Y: rows in 4 groups, each row roughly a mix of its group's directions:
Y (144 x 10):
[[  3 -15 -28  -1  20  15   0   9   9   9]
 [-19   9 -14  -4  19   4  11 -12   0 -25]
 [-15 -15  28  11 -12  11  -9  -5  11  10]
 [  1 -22  17  20  -2   7   0  -4  25   8]
 [ 13  22 -16  -9   0  -3  -6  -4 -29  -3]
 [ 14  -6   0   4 -25 -16  -7   6  23 -14]
 [ -3 -13  -6 -14 -10  -6  22  -9  -2 -29]
 [ 20  -1  -9   0  18  14   6 -15 -14  23]
 [ -8   0 -22   0   5   9   5 -30 -15   9]
 [ -2 -14   7   7  29   8  14 -15   8 -16]
 [  5  14  23  -7  -4  -7 -13  24   3 -18]
 [  8  -1  -4  -1  21  -6  21 -17   5 -25]
 [  1 -20 -13  -3 -12 -19   2  21 -12  16]
 [ -6 -21  -1 -12 -16 -22  -3  22  -7  -6]
 [-26  22   3 -10   5 -17  -3   0 -12 -14]
 [ -3  16 -11 -20  10  -9  13  -1  -8 -27]
 [  2  29 -11  -9  11  -5 -14 -12 -16 -14]
 [ -2  13  -7 -21  19 -14   6  12   0 -23]
 [-14  16  29   3 -20   2   2 -14   1  -4]
 [-11  -7 -27   5  13   9  -5 -22 -14  -4]
 [ 20   6 -15 -13  11  -5  -1  24  14  11]
 [-12   3   7   7  38  10   6  -5   8   0]
 [ -5  28 -23   7  -9 -12  10  -6  -9 -11]
 [ 12  21 -11   8  -5  -4  20  12 -12 -21]
 [ -3 -29  -3   3 -13  10  -6  -1  23 -14]
 [ -3  -7   2   5   5  15  -6  -2 -16  36]
 [  4  -3   7   7  23  -1  14 -19  13 -23]
 [  8   0  17  15   6  -9 -19  21  12 -17]
 [ 10 -12 -11   4  31   8 -10   7  -6  19]
 [-19  -6  14  18 -16   6  -2 -26  -4   3]
 [-19  19 -17  -3  -2 -14   6 -10 -24  -3]
 [ 12 -22   3  17 -19  11   4 -20  -3   8]
 [ 15  20  -3  17  14  -8  17  -3  17 -12]
 [-16   4  -5   0   4 -21  20 -17  -9 -20]
 [ 11  35  18  10 -11  -1  -7   3   5  -2]
 [  0   5 -10   3 -29 -28 -10  -6   0   6]
 [ -4  -1  24  21   5  -3  -7 -14  24  -4]
 [-11  -8   2 -28  -9   5  -3  22   3 -19]
 [ -4 -18  21   7  16  15  -5 -16  10 -15]
 [-13  -3   0   7  10  20  -2 -18 -18  24]
 [-12   4  35   2 -15  14   5  -8   8   1]
 [  4  27  -3 -14 -23 -12  -1   4 -18   0]
 [ -9  25 -23  -6  21   1   9  10  -2  -1]
 [ -5  13  23  -2 -25 -15  -9   5  -1 -17]
 [ -3  15   5  12   5 -23  13 -12  12 -23]
 [  1 -27   6   6   7  -2 -19  25   2  -8]
 [ -4  -6 -14 -17 -14   7  -2  26 -14  16]
 [  9   7 -11 -16  28  -9  12   9   2 -19]
 [ -7  39  -6   5   3  -3   2 -14  -6   5]
 [ 18  -4  -5   7   6  21  -2 -10  24  20]
 [  1   6 -22  13 -17 -14  -4 -14  -4  23]
 [ -7 -30   7 -16   4   2 -11  14  19  -3]
 [-22  20  12  -4 -12 -15   3   3   4 -23]
 [ -4 -33   5  -3 -18  16  -5  13  -1   5]
 [  7  36   8  -3  -2 -15   3  -1   3 -17]
 [  0   7   1 -14  30   3  -3  24  14  -6]
 [-18  20  17  11 -12  -8 -14 -18   0  -5]
 [  2 -20  -6  16  11  24   6 -11   7  18]
 [ 14   5   2   3  36  15  -2 -12   0  -6]
 [ 21  12 -17  19 -10  -5   8   7  16 -13]
 [ -9  -6  20   1  -8  -4 -24  20  13 -12]
 [-14 -10   8 -35   8  -6  -8   8   4  -8]
 [ -5   7  -2  17   2 -27   8 -13   3 -24]
 [-21 -12   9   9  26   4  10 -18  -3   8]
 [ 19  22 -17  -1  10 -19  -1  13   0 -12]
 [ 20 -22  -2  -1  -7   9 -20  21   5   8]
 [ -7 -17  25   6 -26 -12   0   3   3  -9]
 [ 12  17  12 -11 -14 -16   2  21 -19   7]
 [  2   1   0  25  11  -1  21 -19  18  -4]
 [-24   5  15  -5 -10 -14   8 -22  -2 -17]
 [  7   2 -20 -10  17 -23   7   4  22   2]
 [-13 -23 -10   8  -2   8  13 -27  -8  -1]
 [ 12 -10  -7  -9  -9  -8  -6  29  23   0]
 [ 11  10   7  10   3  14  -2 -35  -6 -12]
 [  9 -14 -21  -1  -2  20   1   6  27   6]
 [-11  -7  -2 -19 -18   4  18  18   7 -19]
 [-24   3  17  -7  -2  -5   0  19  17 -18]
 [ 14  10 -15  10  -1  13 -13 -31  -1   7]
 [-13  -5  10 -16   5   9 -16  28   3 -15]
 [ 24  12 -15   8  11 -13  14  17   9  -7]
 [-13  -8 -15 -20   8  -6  -4  25  -4  17]
 [ -5  -2   1  16 -19 -20  -1 -22 -18  -7]
 [-15 -29  18   3   1  -7   8  18   8   0]
 [-13   8   4  -8  28  28   0   4   3  -2]
 [  9 -11  11  20 -15  11   7 -15  24   5]
 [  1   1  -9  -3 -32  10   6 -18 -20  -1]
 [ -7   6 -17 -24  -2  10  -1 -16 -23  10]
 [ -1  22 -20  20 -15   1   8 -17  -4  -6]
 [-29 -22  -8  -4  -1   2  -6 -17 -13   8]
 [-19  26   8 -10   0  18 -11  12  10   3]
 [ 12  17 -11 -23   7   1 -21  17  -7   6]
 [ 17  24 -15  20  17   2  12  -2   3   1]
 [-15   9   1 -26  -4  14  -2 -22  -9  14]
 [-16  13  -1  -9 -18  11 -16  16 -10  18]
 [ 14  -6 -16  -4  13  19  -5  14  22  13]
 [  6   8 -22  -5   0  -6 -11  -4 -33  -6]
 [ -4  12  24  12 -13   5  24 -11   6 -10]
 [ -4 -34   4  16 -16   0 -10  -8   7  -1]
 [ -8  -4  -6 -17 -25  -1   0  -5 -25 -15]
 [ 20  -9  17   0  -2   0 -15   1 -28  12]
 [ -4  31 -21  -2  12  -4  13 -13  -2  -2]
 [ 32  -6   0  15  20   1   2  -6  13   6]
 [ 23  -5   2  18  11 -13  11 -18  16  -6]
 [  0   4   7  -8 -15  -2 -20   4   5  34]
 [ 19  13   4   7 -16  -8  -9  30  -1   3]
 [-13  19  -5 -22   2 -12   1  24   7 -12]
 [ 15  28  13  -5 -15 -18   5   5 -11  -1]
 [-15  -7  12  -3  28  18   1 -17  -8   2]
 [  3  14  15  11  -6  -9   0 -31 -16   4]
 [-18 -17  12 -11  26   5  -6 -14  -4   7]
 [ 10  -1 -11 -15  26  -9  -5   6 -25  -9]
 [ 11 -17 -12   7   6  16   9  -5  25  18]
 [ -1 -14 -15 -24   0   4   0  21 -21   0]
 [  8 -36  -1   9  -1   4 -12  13   6  10]
 [-10 -16  13   8   0  19  -4 -21 -16  16]
 [ -6  -3  -4  12   4  20   5 -28   6  21]
 [ 14 -18  -5   0 -21 -15  -8  23   9   8]
 [  2 -13   6 -12   0 -21  -1  29  10 -14]
 [ 15  14 -20  -5  -7 -19  -2  18 -10  15]
 [  4 -16 -13  11  -2  19 -11  -2  -6  29]
 [ 10  10  -3 -10 -31 -14  12  14  -3 -12]
 [ -8  22  17  -5  10 -17  -5   4 -24  -7]
 [ 18   9  -9  -1  -1 -25   2  18  17 -13]
 [ -8 -33  -8  -4   3  10  -6  14  -1  18]
 [  1  -5  -5  26   6  -1 -10 -30   9  11]
 [-12 -22   0 -19   4  16  -4  17  16 -10]
 [ -2  32   7  -2  -5 -18   0  -8  -2 -21]
 [ 15 -21 -11  14   3  14  -5 -16  10  19]
 [ -1  12   3  14 -27  10  -6 -23  -9  13]
 [  2   2 -28   2  21   1  -6 -17 -18  -8]
 [  7 -20  -5  -6 -16 -14 -11  17  23  -4]
 [-10   9  16   4   7   9   6 -25 -26  -2]
 [ 17  13   6 -17   2  10  -5  29 -12  -8]
 [ -3  16  -8  -6 -15   1   9  24  23  13]
 [  3  11   9 -22   9 -20   5  20  -5 -16]
 [ 12   1 -17   0 -16 -21  -2  22  17  -5]
 [-15   4 -27  -1  18   3  22 -10   4  -2]
 [  1 -18  -6  10  30   8   9  -9  10 -16]
 [ 14   8  13   9 -30 -16  -7 -12   6  -8]
 [  2  -9   3  13  -7  27  -9  -8   8  26]
 [ -3 -14   3 -12 -17  -1 -10  30  -1 -16]
 [-27   2   2 -13  16  22   0  -9 -12   6]
 [  5 -19  29   1  -3  -4  -3  24   8   9]
 [  3  23   4   8   8   7   4 -10 -24  22]]
the one row of each list that fits no group (the others fit one group, some only roughly):
  j404: [ -7 -10  25  11 -14   4  -7  -1  27  -2]
  j710: [  3  -6  12   9  15  14  -6 -32  -8  11]
  j91: [-12  18  11   6 -12   9  -3 -29  -3 -15]
  j41: [ 18   4 -28   1   9 -11  13   7 -13  14]
  j140: [ 12   0   5   8  29   4   7  -4  26 -12]
  j574: [  0 -20  -6 -20  -4 -18  -9  25   7   5]
  j227: [-27   6  25  -6  -2 -11   9  10  -5 -13]
  j721: [ -7 -20 -17  -4  -9  19  -2   8  20  17]
  j411: [-23 -15   0  -1   0  19   3 -27  -5  -7]
  j4: [  7  19 -15  17   3  -9  -9 -28  -8   3]
  j512: [-11  10  13  10 -10   4  -4 -32  -9 -15]
  j36: [ -8  19 -11  15  13  17   9 -25  -1  -2]
  j390: [-10 -22   3  20 -16  -2   6 -10  10  21]
  j915: [ -8 -10 -15  -1  -1  17  -2 -20  -1  28]
  j517: [ 10  21 -21 -19  14   5  13  -5 -14  -2]
 | j721
  j463: [ 13 -27   2   4 -15  16   6 -20  -4  -6]
  j371: [ 22  13 -28   2   5 -10   4  13 -12  -3]
  j274: [  6  -5   9  18 -32   6  -1 -14  13   8]
  j115: [ 18 -15  13   1 -21 -21  -4  15  -5   5]
  j708: [ 21  24 -19  -6  -6 -12  19  -3   2  -4]
  j251: [-14  -6  25   3 -12 -13 -13  20   5 -12]
  j754: [ 23   7 -17   7  17  -8   9  15   3 -19]
  j746: [  2  21 -28   9  17  12   0 -14   4  -1]
  j586: [ -4 -13  17   3  -8  18 -24   2  22  -4]
  j694: [  4  37   1   7  -7   0 -11 -16  -7   4]
 | j746
  j932: [ 15  26  -4 -15   6  -3  12   0 -24   4]
  j9: [  0  10 -22  -6  13 -13  10  13  14 -22]
  j222: [ 10  18  24   4 -25  -1   1  -4 -15   3]
  j407: [ 18   1  -1  12  15   8  17 -19  22  -6]
  j914: [-18 -24  15  -6  17   6   2 -12 -15  -7]
  j735: [ -8 -20  19  -1  -5  26   4 -12  15  -1]
  j765: [-26 -11   6 -13  -4   8   4 -25 -14  -4]
  j409: [ -2   1   4  15  -3  -9  12 -35 -16   5]
  j77: [ -8   5  13   4   4   5  -8 -25 -19  24]
  j529: [  4   2  10  19  20  11   3 -23 -11  17]
  j865: [ -9  18   1   0 -27 -16   5  20  10  -7]
  j457: [ 10 -17  -8  -7  25   4   3  24   6  13]
 | j865
  j685: [-16 -17  11  14 -24   5   7 -17  10   0]
  j717: [ 14 -28 -11  -6  -1  17  -7  21   1   6]
  j458: [ -7 -32  -2  -1 -19   6  18  -2  -1  -9]
  j339: [-13   8 -16 -23  -9  -8   9  24 -11   1]
  j103: [  9  21  14   0 -19 -18   4  18  -1 -15]
  j450: [ -7  23 -16 -12  -3 -14  14  10 -14 -16]
  j873: [ -6  -3   9  12 -24  -5  -2 -31  -5  -7]
  j598: [ 14  -2   2  16  14  12  16 -26  -1  14]
  j645: [ 15  -6 -10  18 -13  -6  -7 -29 -12   4]
  j314: [ -7 -18 -10   2   5  22 -10   4  24  16]
  j732: [  9 -20   6  17  28   9   3 -16   3   2]
 | j598
  j791: [  0   1  -3  23   7  28   5 -22  -1   8]
  j553: [-14  20  23  -5  -1 -22   7  13   3  -7]
  j597: [-10   4   4 -23 -10 -16  -3  18  12 -22]
  j577: [ -2 -23 -18  -7   2   4  16  -5  11  25]
  j220: [ -6 -29  -8  -2 -12  17   1   0  -9  22]
  j997: [-22  10  -7  -6 -12   0   9 -12 -24 -18]
  j107: [-13  21   1 -21   8 -13  -9  14  -4 -20]
  j456: [  3  13  -9  -6  -8 -24  14 -13 -13 -21]
  j911: [-12  32 -11   4  -1   6  11 -13 -18  -1]
  j575: [ -5  10 -32 -19  15   9   8  -2  -4   2]
  j937: [ 21 -14   3  18  -3  19 -10 -18  -1  14]
  j120: [-17 -25  16   0  15   1   0  -9  -4 -20]
 | j575
  j258: [  1   2  18 -25  -2   9 -18  22   2   4]
  j862: [ 20  18  -4 -10 -13   2 -11  22  -8  16]
  j300: [  5  21   2   5  -2 -10  19 -24 -18   8]
  j878: [ 12  15  20  20  -6 -19   9 -10  11  -9]
  j500: [ 10  -6 -14  27   0   9  -2 -14   9  23]
  j503: [ -9 -25  20   2  16  11  -4 -20  -7   3]
  j811: [-11 -33  -4   8 -10   5  10  -3   1  19]
  j136: [ -6  -5  20 -16  -3 -11 -16  23   1 -17]
  j166: [ 16  -9  -5  24  18   6   9 -20   0  12]
  j335: [27 -1  9  4  7  9  9 30  6  0]
  j414: [  7 -17  18  -2   7   6  -6  -3  29 -16]
  j161: [ -7   5 -12  -8  26  21   5   4  22   5]
  j122: [ 13   1  11   7  18 -16  14  -6  -8 -27]
 | j878
  j71: [  4 -23  -5   9 -25   3   2   3  -1  25]
  j212: [ -2 -31  -5  -3   9   3  -3  29   1   1]
  j783: [ -1  30  -5  11   0   6  16 -17  -9 -16]
  j526: [ 18 -13  17   2   9  21  -7  -1  13  20]
  j43: [-12   5  -3 -10  20  29  -7   1 -15  11]
  j665: [ -5 -14 -29  10   5  12   4 -21  10   5]
  j260: [  8  14   8   6 -23 -11 -23  16  -7   6]
  j370: [-20  28   2 -11  -4  -7  13  -7 -18   3]
  j812: [-16   9  -1  -1  -5  -1  -6 -25 -26 -16]
  j395: [  5  31  -4 -18  -4   2 -14  18   5   0]
  j752: [ 11 -16  -9  17  10  -8 -10  16  21  14]
 | j370
  j31: [-13  -8  -2  24  -8   4   7 -18  -3  25]
  j731: [  4  24  -1   0  30   6  15   5  -1 -13]
  j316: [-14   3  35  -4  -8   5 -16  -5  -5 -10]
  j696: [ -4  -7  15  21  -6 -16  18 -23  -3   9]
  j76: [-11   0  12  -4  16   5   7 -15   9 -32]
  j426: [-14  -7   9   3   5  24 -16 -17  19  -7]
  j478: [ 24   8   5  16  28  -6  -1  -6   4 -13]
  j180: [ -2 -14   3 -26  -9 -14  -2  26   3   6]
  j640: [-18  13  -3 -18  23  -3  10  10   1 -19]
  j352: [-12 -21  -9 -16   1  14 -19   0  -5  20]
  j55: [ 23  -1   1  14 -27  -3   3   7  15 -12]
  j521: [-11 -27  14  -3 -22  -3   2  17  -5   7]
 | j478
  j879: [-29  13  -9   3   4   5  19 -11 -16   5]
  j192: [ 14 -12   2  12  15  18  11 -24  10 -10]
  j79: [ -1 -33  19  -3  11  16  -5   2  -7   7]
  j779: [ 11  13 -23  -1   0   0 -11 -18 -25   1]
  j758: [-15  -8   8  -3  -9   1  12 -25 -26  -7]
  j802: [  9   3 -24 -20  20  -6 -13   6 -14  -7]
  j18: [  7 -10 -25   9   7  15   5 -24   7  12]
  j40: [ 11 -20  -7   0   3   2 -11   5 -11  33]
  j673: [-16  24   9  -8  21 -10  11   1 -12 -10]
  j998: [-21   2 -24  -1  11  13   0  -9  22  -4]
 | j40
  j757: [-22 -13   6   1  19  21 -10  -9  16  -4]
  j550: [  7 -14 -15  10  14  19  -2 -20  13  13]
  j955: [-21 -24 -12  -6  -5  12 -14  -3   7  18]
  j253: [  5  -3  22  11  -3   5   3 -20 -28   9]
  j635: [ -7 -11  15   2 -13 -13  -8  33  -1   7]
  j534: [ -1 -22  17   2  -7  17 -17 -10  20   5]
  j989: [  0  15  -8 -14  26  -4  10  22  13  -7]
  j205: [  1 -11  23   8 -28  -9   5 -16  -8  -2]
  j285: [ -9  -5 -19  16  -2   5   3 -34   6  -2]
  j769: [  7  -3 -21  -1  26  22  -3  -7   6  13]
 | j635
  j475: [-20   1   1   4  19  19  -4 -27   0   6]
  j507: [ 11   8 -34 -10  18  -1  -5  -3  -8   8]
  j436: [  4 -12   9 -10 -27  -9 -21  18   1  -4]
  j198: [ 17  16   1   9 -22   3   2 -28   3   2]
  j824: [  1 -13  27 -10 -20  -6   3  19  -9  -8]
  j805: [ -2 -32   9 -20 -15   2  -4   8   7   8]
  j380: [ -8  17  -4   2  -7  29  11 -23   4  -4]
  j631: [  3   5  25   9 -27   9   7  10  -1  16]
  j101: [  3  12 -14  14  15   3  17 -21  16  13]
  j133: [  1 -26   2  -1  17   2  22  12  14 -13]
  j772: [ -5 -10  -2 -11 -31   3   4   2 -18  19]
  j244: [  0  23   4 -16  -7   6  -3  -6 -27 -16]
  j807: [  2  28   9   6 -18   9 -18  -5   7  15]
 | j805
